In the rows, 128 means zero.
A single turn carries every row of the set below to another of its rows. Some are shown first; where does it send the rows asked next?
J893: [113 128 162 117 147 103 148 159 123 124 111 104 121 116 132 110 144 119
 104 134 138 122 143 151 121 125  99 135 122 149 118 135 141 128 131 138
 121 112 109 126 105 176]
J287: [140 131 151 135 124 118 134 126 164 148 144 157 108 129 134 141 156 138
 112 147 112 121 135 113 133 113 113 135 121 147 134 133 135 114 114 142
 141 135 114  85 111 152]
J772: [117 129 162 122 143 102 155 155 125 124 118  98 126 116 137 116 150 117
 106 140 137 131 150 148 124 123 111 134 119 149 118 134 146 130 136 140
 120 109 108 128 109 172]
J714: [137 129 149 132 129 118 131 128 165 149 144 156 109 130 130 141 157 136
 114 143 116 122 133 117 131 115 108 133 122 146 133 133 132 111 113 141
 141 134 115  85 112 152]
J507: [136 123 149 116 145 109 158 119 132 120  99  91 132 113 131 100 128 125
 124 134 133 114 138 126 121 104 135 162 106 142 141 109 132 122 135 154
 133 108 112 101 135 150]
J980: [116 126 159 122 147 101 150 159 120 125 111 100 126 119 135 119 148 119
 104 133 134 133 146 149 123 127 104 135 122 152 120 136 144 132 135 141
 122 105 114 122 110 171]
J93: [108 104 154 132 119 120 119 125 130 135 140 143 146  96 128 143 143 137
 107 154 109 168 162 118 127 126 104 138 139 146 115 128 169 114 103 115
 125 151 112  95 104 152]
J989: [108 107 155 131 121 124 117 127 129 133 138 147 146  97 129 144 143 137
 105 154 112 166 163 116 124 127  99 141 136 146 113 131 166 110 101 111
 126 154 111  95 104 152]
J382: [107 108 156 131 119 123 115 125 132 132 140 145 145  95 128 141 143 139
 108 155 108 165 162 118 123 129 102 141 137 146 111 129 169 111  99 113
 125 154 109  98 105 153]
J686: [123  88 153 112 130 114 146  81 134 132 144 148 130 101 122 130 155 126
 125 131 107 150 128 106  88 112 129 151 118 146 120 108 153  96 106 116
 113 151 112  91 130 150]
J863: [126 110 136 117 145 100 139 122 124 121  94  93 138 117 127 112 130 135
 119 132 140 121 124 132 111  95 114 166 109 135 152 111 121 118 135 152
 132 106 112  95 125 162]
J225: [122 121 153 108 147 112 144 140 129 113  99  85 125 118 127  98 128 132
 118 135 146 112 142 148 111 113 106 152 114 145 143 119 118 124 129 148
 126 113 109 106 106 161]
J571: [110  87 146 110 135 110 138  96 133 133 151 159 125 110 118 137 159 133
 122 130 114 166 130 109  92 118 119 138 126 143 121 126 154  96 101 116
 116 136 116  92 128 161]
J379: [110  90 147 110 135 110 139  91 137 133 157 160 121 105 120 133 155 129
 122 135 113 157 131 108  93 119 119 136 127 143 117 127 153  98 102 114
 115 144 109  96 126 160]
J505: [124 117 146 113 149 103 155 156 134 119  98  93 131 118 124 114 136 135
 118 131 146 128 142 147 123 119 115 146 107 136 139 132 139 130 139 150
 123 101 111 110 108 163]
J920: [127 124 154 112 142 113 148 131 133 109 104  85 125 113 131  95 130 130
 117 142 144 108 142 142 118 111 122 150 108 146 137 118 126 127 136 148
 122 116 106 112 109 159]
J331: [111  88 146 114 131 112 139  94 134 134 155 160 125 106 121 134 157 132
 122 133 114 164 131 108  93 120 123 136 122 145 115 125 155 100 104 116
 114 140 112  92 129 158]
J755: [121  89 148 102 132 113 133  90 128 125 111 125 132  96 123 121 127 137
 126 124 127 118 111 115  86 105 112 166 119 139 141 111 117 105 111 134
 123 137 119  70 125 157]
J143: [124  94 150 107 130 116 140  80 135 121 120 122 130  90 128 111 127 132
 127 133 124 112 115 112  93 101 130 167 113 142 131 105 123 106 114 136
 120 144 110  78 125 159]
J299: [109  87 147 111 137 110 137  96 139 131 154 161 118 107 120 133 157 134
 121 131 116 158 130 109  91 119 115 135 128 144 120 126 150  97  99 114
 117 144 112  92 125 161]
J92: [127 124 150 119 146 101 159 151 136 116 105  89 127 114 125 111 134 130
 121 136 144 123 147 142 127 113 129 145 102 137 133 128 139 131 141 153
 122 104 106 116 113 162]
J570: [128 123 152 108 149 116 148 121 138 113  99  95 123 107 133  90 120 131
 123 133 141 101 139 126 116 103 123 161 113 143 139 112 125 122 124 147
 130 119 111  99 128 157]
J55: [131 113 143 118 142 103 148 112 127 116 101  91 138 115 134 109 131 132
 124 144 137 116 128 129 117  93 129 165 104 135 142 107 125 120 137 156
 127 111 105 104 127 162]
J439: [139 132 148 136 123 115 132 126 162 148 144 155 112 132 131 147 159 135
 112 146 112 129 134 113 133 111 115 134 119 144 134 130 137 113 117 145
 141 129 113  89 113 150]
J113: [122  81 150 110 131 107 139  83 127 138 136 149 132 105 119 137 156 131
 123 123 110 158 126 109  89 109 115 150 119 146 126 107 151  97 108 116
 120 143 118  85 128 147]
J360: [120  84 147 107 136 109 136  88 134 135 133 148 126 104 118 133 153 133
 122 119 111 151 128 108  80 114 105 150 125 147 126 112 146  96 101 112
 115 148 118  85 124 149]
J127: [105 107 155 130 119 124 121 132 134 131 142 145 142  99 122 140 149 135
 105 153 114 164 165 116 126 129 104 140 142 151 112 129 167 109  97 111
 129 153 108  98 104 159]
J279: [116 131 163 118 147 107 152 155 127 120 114  98 122 114 137 108 145 118
 106 139 135 123 148 147 123 124 107 134 119 150 114 132 143 131 134 138
 118 116 107 128 107 175]
J808: [105 107 159 131 114 123 119 129 126 137 144 144 144 103 126 142 143 141
 103 155 111 162 161 117 124 124 104 142 136 147 113 129 162 112 104 113
 126 156 109  93 103 156]
J102: [129  92 145 111 125 110 148  78 127 130 122 116 137  96 128 124 134 132
 134 135 117 127 116 113  97  94 138 163 109 145 136 103 129 111 121 139
 125 132 116  77 131 154]
J359: [108 108 152 132 120 122 119 125 128 133 139 144 147  99 127 142 144 138
 109 156 110 165 163 117 125 126 104 139 139 148 114 132 168 112 103 114
 127 152 109  93 105 153]
J26: [129 119 147 108 153 107 142 127 133 118  91  98 126 114 128  98 120 132
 118 121 142 108 137 133 111 110 104 161 120 141 147 113 120 119 124 148
 134 112 118  93 127 155]
J38: [124 124 153 117 148 108 155 150 140 110 106  96 120 110 127 102 129 134
 117 136 146 112 144 139 125 119 126 147 107 141 129 130 138 131 135 148
 120 114 104 115 109 167]
J498: [120  86 154 108 137 115 137  82 136 130 141 151 123 100 122 124 151 130
 125 127 110 140 129 105  86 114 118 153 123 148 118 111 148  94  99 113
 111 155 111  89 125 154]
J210: [123 117 147 114 143 103 148 139 123 119  95  82 131 117 125 111 133 130
 116 135 142 124 138 149 115 110 110 147 111 143 149 118 122 126 136 150
 129 104 110 106 108 157]
J85: [125 121 150 114 140 107 157 136 128 115 104  79 132 113 132 108 135 126
 117 143 139 124 142 146 118 107 128 149 103 146 143 117 129 130 140 154
 126 106 107 111 113 156]
J510: [122 122 148 110 152 107 150 155 139 117 100  97 124 113 125 105 130 138
 115 128 148 114 143 147 122 120 109 147 110 138 138 134 134 128 132 147
 121 112 109 115 104 167]
J229: [132 117 139 112 147 101 151 124 128 123  91  91 132 118 126 106 129 132
 120 123 139 125 135 135 115 104 117 163 112 140 148 111 124 122 129 154
 138 101 119  95 132 149]
J856: [107 105 159 135 114 125 119 128 124 137 142 145 146 100 127 142 143 139
 104 154 114 164 161 116 123 126 100 141 138 148 115 131 162 112 102 112
 126 157 106  90 100 154]
J829: [125 112 143 110 149 107 132 122 130 115  95  97 129 115 129 102 126 136
 117 133 145 105 123 132 106 101 105 168 116 136 148 113 116 118 126 149
 130 119 111  98 121 166]
J152: [105 105 153 129 119 123 120 133 130 133 140 143 142  99 122 143 150 133
 106 152 114 167 162 121 127 129 103 141 138 149 113 132 168 107  97 111
 127 150 110  98 104 158]
J156: [124 116 145 110 147 111 140 112 133 109 103  94 130 111 135  97 125 131
 122 140 141 101 128 127 112  99 127 167 108 135 140 110 123 119 130 149
 123 123 103 106 125 168]
J423: [105 105 156 133 113 121 120 129 124 135 142 145 146 102 126 142 144 138
 105 156 114 162 161 116 123 129 102 140 137 149 114 128 161 110 104 117
 128 155 107  95 104 155]
J665: [126  86 139 112 129 103 138  89 123 134 108 118 138  99 122 130 135 137
 130 123 121 134 110 118  91  99 122 164 111 140 143 108 124 108 121 137
 129 128 121  70 128 152]
J700: [107 104 156 131 120 120 122 131 130 135 142 141 144  99 122 145 148 136
 108 151 113 169 163 115 125 130 105 138 138 148 114 130 167 106  95 114
 129 150 108  97 102 160]
J635: [107 105 159 131 119 122 124 131 130 135 143 142 141  99 125 144 148 136
 108 155 110 168 164 118 128 128 109 138 136 150 112 131 165 106  97 112
 129 151 106  99 101 156]
J281: [107 105 159 133 113 125 119 128 125 138 143 146 147 101 126 142 143 138
 103 154 112 164 161 116 123 122 104 141 137 146 114 127 162 110 102 112
 125 156 107  94 102 157]
J6: [138 129 147 134 126 115 129 132 161 150 140 156 109 130 129 146 158 139
 113 143 113 128 129 118 134 114 109 134 122 146 135 134 134 113 115 145
 142 128 113  82 114 152]

J439 turns into J287
J507 turns into J570
Where do these go?
J665 turns into J102
J113 turns into J686
J85 turns into J920
J505 turns into J92
J55 turns into J156

A single turn carries every row of the set below to another of its rows. Some are shown first; where does it send the rows asked next?
J737: [139 139 131 155 122 121 122 126 137 118 119 131  99 106 124 120 142 126
 142 146  95 105 147 112 122 137 154 137 113 131 155 126 140 128  93 125
 116 131 119 115 118 152 129 117 115 149 124]
J978: [141 138 133 133 117 130 145 108 110 144 119 123 103 122 122 155 153 105
 135 139 121 148 125 106 133 142 107 154 116 154 119 115 131 120 117 124
 108 121 128 110  99 117 138 141 112 134 118]
J726: [132 119 129 140 135 131 115 137 114 115 102 124 121 150 121 124 106 137
 131 115  88 116 152 144 138 133 144 138 139 158 101  95 104 147 114 103
 152 137 130 148 135 132 121 129 117 140 131]
J317: [132 115 122 146 128 132 119 131 118 115 106 112 127 155 120 119 111 134
 137 103  90 123 142 135 132 125 159 139 132 150 111  86 118 150 112  99
 142 137 127 139 129 135 124 131 128 137 122]
J678: [129 151 134 131 129 115 121 114 119 151 150 128 127 116 149 150 124 139
 142 131 117 122 151 114 136 138 123 111 124 146 112 143 128 112 119 139
 111 128 141 111 104 140 115 125  92 130 163]
J226: [141 141 124 156 117 128 106 120 121 120 128 126 104 107 124 116 135 124
 146 137  88 103 149 120 121 132 136 130 113 138 147 120 133 139 102 148
 118 125 114 112 119 152 115 126 115 150 126]
J15: [167 123 123 150 131 124 148 123 142 153  96 129 122 132 120 129 134 101
 152 140 100  80 160 111 114 130 117 166  90 137 117 101 137 126 125 117
 128 117 118 126  97 134 132 141 108 121 135]
J689: [139 130 139 123 145 117 129 111 119 154 146 123 131 122 154 138 125 127
 143 128 127 100 144 120 126 135 115 133 113 134 117 153 121 116 122 137
 131 121 134 109 117 141 101 114  89 121 151]
J624: [138 125 144 124 147 111 145 115 136 152 138 124 127 123 154 139 132 130
 140 133 134 105 139 107 125 138 137 138 111 126 126 155 133 107 114 115
 126 127 136 109 112 140 118 106  96 120 146]
J138: [150 147 135 132 116 126 142 134 143 127  84 131 131 122 129 130 161 129
 122 146 121 109 182 108 132 120 133 155 115 122 119 107 146 103 119 131
 121 124 133 131  85 131 129 136  91 124 135]
J738: [145 103 140 127 138 110 133 107 128 149 141 107 135 132 150 137 119 116
 155 120 127  92 137 110 121 113 118 145 110 122 108 142 135 132 127 125
 132 123 138 112 127 137 108 108  98 118 134]
J971: [143 143 133 151 114 118 121 124 133 145 148 132 141 129 129 170 127 131
 161 126 105 123 146 111 130 118 116 116 144 148 108  97 117 131 109 101
 103 131 139 128 106 126 133 142 124 136 169]
J991: [160 133 129 143 122 121 138 120 133 121 119 127 120 135 142 152 157 104
 150 138 136 134 131 110 150 133 110 152 144 169 122 107 126 127  84 107
 107 134 139 125 135 125 123 128 109 156 135]
J730: [133 117 153 157 105 130 144 134 129 128 114 120 132 106 114 148 135 120
 133 143 124 114 139 110 133  94 134 126 136 101 128 116 124 120 104 114
 116 140 134 142 107 131 147 110 129 154 128]
J232: [152 147 125 136 106 133 133 125 135 130  94 117 141 126 127 123 158 125
 131 129 118 113 178 108 130 112 131 151 109 123 120  96 148 115 125 146
 117 121 126 125  82 134 120 145  97 120 131]
J139: [166 126 127 147 135 122 150 127 142 152  93 136 116 130 121 130 133 101
 148 147 101  77 165 114 115 133 112 167  93 139 114 105 133 123 127 114
 131 119 120 130  99 133 132 137 103 123 140]
J779: [142 144 138 148 122 114 124 128 136 144 146 139 136 126 130 174 125 133
 157 133 108 121 150 112 132 123 116 118 148 151 107 102 115 125 107  97
 105 135 142 134 107 124 136 139 121 138 173]
J853: [155 152 127 128 118 132 134 128 133 135  91 129 125 122 134 131 151 132
 123 140 118 102 192 118 137 112 113 149 111 137 113  97 130 111 122 149
 127 125 123 135  92 129 114 137  88 129 141]
J183: [144 103 146 123 145 107 134 113 131 148 136 116 128 130 151 141 119 118
 149 130 130  89 141 111 123 119 116 148 115 125 106 151 128 126 126 121
 135 125 142 118 129 134 111 103  90 120 139]
J144: [129 115 133 140 137 125 129 140 128 112  97 124 118 151 121 126 112 138
 130 117  94 120 145 133 137 134 163 145 138 150 112  96 114 140 107  84
 148 141 132 146 131 133 134 124 123 138 126]
J413: [168 126 122 147 131 125 143 124 137 154  96 132 121 131 122 129 131  98
 151 142  98  78 164 116 115 131 108 164  91 142 113 101 131 128 129 124
 131 117 116 128 101 134 126 142 106 122 138]
J150: [121 122 128 128 132 132 131 134  98 132  98 125 125 138 119 136 115 133
 123 117  94 130 150 147 140 120 124 144 142 163  92  85 106 138 132 112
 147 131 130 140 117 118 124 146 119 133 133]
J107: [132 121 122 141 139 131 119 134 115 119  99 128 122 146 124 125 103 137
 134 117  88 111 150 146 137 132 140 140 138 167 100  95 106 148 117  98
 147 138 132 146 131 127 116 132 115 140 129]
J309: [139 140 137 131 123 128 143 112 112 143 115 131  97 119 123 158 152 107
 132 149 123 145 130 109 136 146 103 155 121 158 116 121 125 117 116 122
 114 123 131 113 101 115 139 137 106 135 121]
J754: [117 116 134 127 136 124 150 140 118 128  89 130 119 139 119 141 121 137
 118 126 103 134 145 134 140 126 148 152 140 151 102  92 116 126 121  84
 142 139 137 143 114 116 144 136 122 133 128]
J901: [126 148 139 132 132 109 136 116 135 148 143 131 124 116 148 151 128 139
 138 135 122 125 145 103 136 141 144 117 123 137 123 145 136 104 109 118
 106 132 144 111  99 138 130 119  97 129 158]
J276: [137 120 144 158  99 139 126 126 110 132 126 110 141 107 113 145 131 118
 140 131 117 112 140 119 132  83 115 119 134 107 119 107 118 133 116 140
 117 134 127 138 109 134 129 123 127 152 129]
J167: [139 125 134 130 135 117 135 105 124 156 149 110 138 129 153 131 130 128
 151 114 129 108 133 108 121 128 132 134 105 125 126 143 138 119 118 132
 121 121 129  99 108 145 107 115 103 117 140]
J604: [161 135 126 141 121 124 130 118 125 124 124 125 121 135 142 153 155 103
 151 136 133 132 132 116 151 133 101 149 141 172 118 103 120 131  89 119
 110 131 137 126 138 125 116 131 107 158 137]
J880: [131 113 121 146 141 120 133 143 127 117  98 117 121 146 124 117 114 140
 139 120  90 113 150 135 135 133 164 143 130 150 109  98 114 137 108  85
 144 137 130 147 134 136 136 125 112 146 129]
J817: [152 147 131 128 118 127 149 130 150 132  85 130 122 126 132 130 157 135
 122 143 125 107 185 106 136 116 135 154 108 128 121  99 140 105 114 129
 123 128 126 132  86 128 130 131  93 125 135]
J436: [121 115 121 134 123 130 142 129 108 135 100 112 132 146 117 131 122 134
 130 103  97 140 138 130 135 115 149 149 133 147 106  76 123 139 125 100
 135 132 128 130 108 120 135 146 133 128 119]
J408: [149 100 144 144 125 128 138 119 122 136 128 108 158 134 138 138 124 108
 153 105 130  91 134 123 126  94 110 131 119 105 113 102 118 138 126 123
 128 130 133 127 128 131 120 113 129 137 133]
J632: [131 117 117 150 130 132 123 129 118 121 104 114 129 151 123 119 108 136
 141 103  88 119 140 136 133 125 157 142 130 157 109  85 120 152 114  95
 137 137 128 135 125 130 119 134 127 134 121]
J501: [132 116 119 145 140 126 122 140 114 118 102 117 123 144 124 116 110 139
 140 118  86 109 155 144 137 133 147 139 134 156 101  98 105 143 115 102
 149 134 128 147 138 137 123 130 107 147 133]
J194: [129 146 129 136 121 115 126 107 124 152 153 117 135 121 147 146 128 137
 148 120 119 129 139 103 132 131 139 113 115 136 122 133 141 116 115 133
 101 127 137 102  97 144 121 129 105 127 153]
J430: [148 105 155 137 140 122 136 130 122 133 119 128 147 124 142 146 119 111
 141 128 130  83 147 134 133 105  96 134 130 114 103 119 101 129 127 119
 141 133 140 143 136 127 121 108 114 143 147]
J347: [142 141 137 150 117 113 129 127 140 144 145 135 139 128 129 173 129 133
 158 130 109 125 146 107 132 121 126 118 144 145 112 100 121 126 104  91
 101 135 141 130 104 125 140 138 125 136 168]
J198: [140 144 134 150 129 123 109 129 127 117 118 141  95 101 126 122 134 126
 136 155  92  96 157 123 127 141 132 134 121 142 143 133 124 128  99 137
 126 130 121 124 125 149 120 118 104 153 134]
J923: [161 134 124 144 117 125 133 114 128 123 126 120 122 139 141 148 158 102
 153 129 133 136 127 109 147 130 108 149 139 167 123  99 128 131  87 116
 104 130 136 122 135 126 118 131 113 156 132]
J573: [132 112 113 149 132 128 126 136 118 120 106 107 128 149 123 111 114 137
 146 106  87 115 145 135 133 127 160 137 127 151 109  88 116 145 111  99
 140 134 125 141 132 139 127 131 118 143 125]
J46: [141 141 133 132 119 132 138 109 107 144 119 126 101 120 122 156 150 105
 135 141 119 145 130 112 135 143  96 153 119 159 115 118 124 122 121 133
 113 119 128 111  99 117 132 142 106 135 122]
J539: [144 100 145 127 141 107 141 111 137 147 136 109 131 131 150 138 122 117
 153 127 131  94 136 105 121 115 127 148 111 118 111 147 138 126 122 114
 131 126 142 114 125 134 116 102  98 118 134]
J185: [154 147 122 132 110 133 137 122 137 136  95 117 132 130 131 125 154 133
 131 127 119 110 182 108 132 106 129 149 104 129 121  87 143 116 120 146
 118 123 118 124  85 132 117 141 100 124 131]
J820: [152 150 131 131 114 131 129 132 129 129  91 130 134 121 128 130 154 126
 125 141 115 106 189 118 134 117 114 149 117 131 110 105 135 111 127 149
 126 122 131 134  88 131 115 143  86 126 142]
J580: [131 115 126 143 139 126 133 136 130 117  93 127 122 147 123 126 110 139
 133 119  94 116 145 135 136 133 162 147 135 158 110  97 119 141 108  78
 142 141 134 143 128 126 130 127 122 137 125]
J960: [135 124 156 150 112 132 130 137 116 128 115 129 127  99 116 153 129 119
 128 152 119 104 151 125 137  94 107 122 142 113 112 124 106 122 114 132
 128 139 135 150 116 129 134 114 115 157 139]
J446: [144  98 157 140 135 117 154 128 142 130 115 121 147 131 139 146 130 111
 143 123 137  92 136 115 129 105 126 141 125 101 118 117 120 122 117  96
 131 137 142 136 127 126 138 101 126 138 136]

J678 turns into J194
J880 turns into J501
Where do these go?
J779 turns into J971
J853 turns into J185
J978 turns into J309
J144 turns into J726
J138 turns into J820
J991 turns into J604
J960 turns into J276
J430 turns into J408
J198 turns into J226
J539 turns into J183
J754 turns into J150
J689 turns into J167
J413 turns into J15
J632 turns into J580

